In the data rows, the value 128 means zero.
Here are some points:
array([174, 118, 165, 124, 118, 141, 124, 151, 147])
array([89, 142, 131, 141, 139, 148, 178, 120, 152])
array([128, 121, 98, 119, 128, 104, 94, 115, 98])
array([120, 128, 118, 128, 129, 121, 124, 121, 121])
array([162, 113, 95, 112, 120, 91, 62, 121, 84])
array([157, 118, 111, 114, 122, 103, 76, 128, 97])
array([175, 118, 166, 126, 119, 140, 122, 153, 145])
array([83, 135, 102, 133, 139, 119, 136, 109, 119])
array([125, 134, 153, 138, 127, 155, 161, 140, 157])
array([163, 119, 138, 121, 122, 125, 106, 139, 124])
array([161, 113, 96, 112, 122, 85, 66, 126, 86])
array([152, 118, 104, 112, 117, 97, 79, 123, 94])
array([251, 98, 197, 112, 101, 149, 83, 178, 148])
array([193, 107, 128, 109, 113, 107, 66, 141, 99])
array([56, 153, 135, 149, 145, 156, 207, 117, 165])
array([166, 108, 98, 115, 119, 90, 56, 127, 82])
array([25, 155, 104, 152, 152, 135, 199, 99, 142])
array([102, 137, 133, 138, 135, 136, 162, 124, 142])
array([158, 116, 109, 115, 120, 105, 78, 124, 97])
array([162, 119, 139, 119, 121, 133, 108, 135, 123])
array([127, 125, 118, 125, 126, 118, 116, 125, 122])
array([53, 141, 72, 135, 145, 105, 142, 89, 105])
array([126, 124, 105, 123, 125, 109, 102, 120, 108])
array([28, 164, 155, 163, 153, 180, 254, 119, 193])
array([90, 139, 124, 136, 135, 131, 166, 123, 136])
array([255, 97, 194, 110, 99, 145, 75, 181, 142])
array([124, 123, 87, 121, 122, 90, 84, 107, 87])
array([126, 129, 121, 125, 127, 120, 124, 125, 119])
array([134, 127, 125, 126, 126, 124, 121, 128, 121])
array([158, 125, 169, 130, 122, 153, 146, 147, 158])
12 more points follow, each with its number after it:
array([168, 114, 124, 113, 117, 107, 84, 133, 106]) 0
array([124, 121, 85, 116, 125, 93, 82, 115, 87]) 1
array([95, 140, 141, 138, 137, 151, 171, 126, 153]) 2
array([157, 126, 166, 126, 127, 151, 147, 148, 157]) 3
array([106, 136, 146, 139, 134, 152, 170, 131, 153]) 4
array([84, 141, 112, 134, 139, 128, 149, 111, 126]) 5
array([193, 113, 151, 116, 110, 125, 89, 148, 128]) 6
array([132, 123, 112, 125, 127, 115, 109, 128, 110]) 7
array([219, 110, 180, 115, 109, 141, 97, 165, 145]) 8
array([0, 177, 152, 173, 162, 191, 255, 111, 207]) 9
array([203, 105, 158, 114, 108, 135, 90, 153, 129]) 10
array([130, 122, 100, 120, 127, 104, 98, 115, 102]) 11
Which of these numbered points is nearest to each point below, looking only along the 2 directions in which the first points spread most? Its number follows each.
array([0, 183, 130, 177, 170, 186, 255, 104, 201]) > 9
array([241, 101, 195, 112, 102, 150, 89, 177, 144]) > 8
array([85, 144, 140, 145, 136, 152, 183, 125, 157]) > 2
array([91, 139, 113, 132, 138, 125, 146, 112, 128]) > 5
array([210, 114, 176, 118, 113, 145, 108, 161, 144]) > 8
array([87, 143, 130, 139, 136, 140, 162, 120, 146]) > 2
array([177, 109, 109, 112, 117, 101, 64, 130, 92]) > 0
array([216, 107, 165, 110, 115, 132, 82, 157, 134]) > 10
array([0, 181, 127, 171, 167, 178, 255, 99, 190]) > 9
array([177, 110, 109, 109, 116, 98, 59, 130, 89]) > 0
array([163, 121, 161, 131, 121, 144, 134, 143, 147]) > 3
array([180, 115, 159, 121, 115, 139, 111, 154, 136]) > 6
array([228, 100, 161, 108, 105, 129, 70, 159, 129]) > 10
array([143, 133, 188, 137, 125, 176, 184, 156, 187]) > 3
array([218, 110, 176, 117, 110, 143, 96, 161, 141]) > 8
array([82, 142, 123, 139, 138, 137, 171, 120, 143]) > 2
array([62, 152, 140, 147, 149, 160, 205, 117, 161]) > 2
array([137, 123, 123, 126, 130, 122, 117, 129, 123]) > 7
array([180, 117, 160, 122, 118, 141, 115, 151, 140]) > 6
array([131, 128, 124, 126, 126, 123, 118, 128, 119]) > 7
array([218, 109, 170, 113, 113, 135, 90, 161, 132]) > 10
array([255, 87, 188, 107, 95, 136, 57, 179, 131]) > 8
array([93, 142, 125, 137, 139, 144, 170, 126, 146]) > 2
array([255, 85, 151, 93, 93, 103, 9, 164, 91]) > 10
array([90, 138, 111, 136, 136, 125, 145, 113, 126]) > 5
array([220, 108, 173, 115, 108, 136, 89, 168, 136]) > 8
